In the rows, 128 means zero.
One turn sends every row of this set to another row. A few are shown first. Where does it send the rows asked after them?
Fifi: [106 148 118 161 126  94 142 136 132 129 159 116 125 103 142 135 121 117
 158 123 125 170 118 140 165 144 161 113 155]
Livot: [114 165  96 129  93 134 143 151 115 119 152 126  69 108 136 140 122 116
 165 122 107 130 129 124 119 118 108 160 140]
tiz: [102 126 156 140 137 124 160 176 134  98 110 132 128 129 124 151 149 149
 115 139 110 137 151 137 103 128 110 150 136]
nuni: [106 142 121 166 155 112 149 130 117 125 170 109 141 117 139 142 116 124
 109 131  99 132 156 134 120 113 156 108 136]
tamo: [132 161 124 111 105 165 109 154 107 116 128 155 130 125 100 127 134 130
 181 110 128 149 138 114 128 123  93 164 166]
nenin: [ 93 139 141 153 160 146 155 127 100 143 122 127 149 143 124 132 146 134
 138 124 143 176 120 128 155 113 134 122 161]
suv: [118 128 181 136 121 117 123 132 136 115 121 148 137 108 110 127 144 152
 138 119 111 116 148 167 125 124 116 154 145]
mituf: [154 155 125 127 130 103 153 132 106 104 135 129 137 135 121 158 130  90
 141 105 138 165 134 113 160 101 131 115 171]
Bubiv: [124 151 140 125  92 149 151 173 127 136 128 141 142 150 109 143 149 119
 154 139 125 108 127 130 115  98 173 139 146]
dediv: [111 151 130 139 130 102 155 136 109 120 142 130 132 107 134 148 158 127
 153 137 149 200 142 101 155 130 135 127 166]
Tovit: [125 142 115 169 169 131 149 118 102 120 146 110 113 126 122 153 117 103
 138 111 140 151 108 134 150 115 148 117 159]
funup: [107 148 134 148 163 126 157 158 100 120 144 110 156 126 114 133 121 130
 140 164 125 179 160 109 107 100 128 106 160]
bogi: [138 142 108 147 128 155 115 144 111  82 142 122 140 112 111 181 154 135
 129 103  93 136 112 157 124 125 112 130 138]
vip: [ 92 164  98 119 106 155 126 182 117 136 138 142 128 134 138 123 133 142
 170 118 122 158 146 123 121 150 110 167 150]
mitu: [113 138 129 146 133 100 136 134 112 120 158 130 170 123 146 122 122 139
 156 129 100 155 164 148 125 114 182 131 147]
Rebak: [120 153 114 125  81 151 128 135 127 110 148 123 115 119 118 135 120 124
 169  79 110 121 117 155 130 118 121 163 131]
Nov: [132 168 109 120 111 140 108 157 103 108 134 131 137 122 128 122 129 146
 199 126 104 167 138 187 134 123 120 125 163]
zanug: [124 161 135 140 131 172 131 131 125 143 148 127  96 113 102 127 142 126
 148 129 140 100 153 129 120 144 166 114 153]
sozup: [123 158 137 149 154 115 129 180 139 117 144 110 107 113 107 140  98 121
 124 134 135 121 151 159 107 142  92 120 153]
gufe: [142 150 145 147 138 112 136 106 113 108 169 107 150 100 101 145 116 112
 124 116 119 136 156 131 126  92 132 102 150]
kaluv: [151 145 150 132 140 121 125 159 125  80 134 113 129 107  87 147 112 129
 162 113 157 144 152 165 103 129 112 149 157]
Riges: [144 165 109 118 101 120 115 125  89 109 150 145 120 107 140 164 166 139
 156 114 110 144 146 164 129  99 114 153 150]
zor: [120 131 154 145 141 131 134 143 118 101 139 124 198 129 102 127 125 138
 149 131 110 167 147 129 124 105 151 113 155]
tama: [103 178 106 134 124 139 132 157  98 133 150 130 100 116 147 153 161 148
 129 153 114 156 147 145 124 106  82 121 148]
sumu: [115 149 138 133 118 110 145 141 128 134 128 132 168 148 132 124 122 112
 146 104 116 160 122 145 175 114 142 106 162]
pofe: [117 159 141 137  89 140 135 163 150 130 153 144 112 114 121 134 153 130
 147 148 123 109 144 117 127 136 176 120 145]
Gugo: [129 141 132 121 138 107 159 175 107  93 117 128 116 132 132 145 130 139
 164 134 140 155 170 157  91 119 130 174 151]
Kap: [110 155  77 147 139 142 130 184 106 105 139 116 118 126 146 155 132 140
 154 137  85 158 127 164 115 145 125 125 145]
zuzev: [119 157 118 138 121 171 128 153 115 110 138 132  89 110  97 146 131 121
 148 128 118 135 118  96 119 120  78 146 152]
pob: [125 164 119 110 100 135 160 174 122 140 138 100 133 100  85 153 146 111
 167 137 145 144 154 118 102 153 148 124 153]
novos: [111 143 133 135 116 162 159 163 110 143 129 109 139 119  84 154 155 127
 168 143 150 134 121 131  94 121 165 149 145]
Kuro: [118 166 138 136 123 171 108 151 116 109 136 122 139 118  99 136 145 151
 146 131 116 157 124 161 137 110  74  99 155]
zusi: [145 175 121 104 117 153 149 151 113 145 131 114 119 128  91 136 128  99
 154 114 138 109 167 131 114 138 146 108 162]
lusi: [136 162 132 130 137  95 147 123  90 122 161 114 137 102 119 131 118 120
 163 148 134 170 176 126 116  89 136 118 165]
Sesa: [116 157 143 135 136  96 125 152 122 148 138 142 103 116 137 115 111 134
 148 135 119 112 166 180 118 128 117 148 155]
Lete: [ 84 148 109 142 109 179 129 166 136 121 144 116 133 130 117 136 127 141
 142  93 115 134 115 138 122 147 109 153 127]

nenin goes to dediv
Bubiv goes to novos
Kuro goes to tama
And these:
tamo goes to zuzev
funup goes to lusi
suv goes to tiz

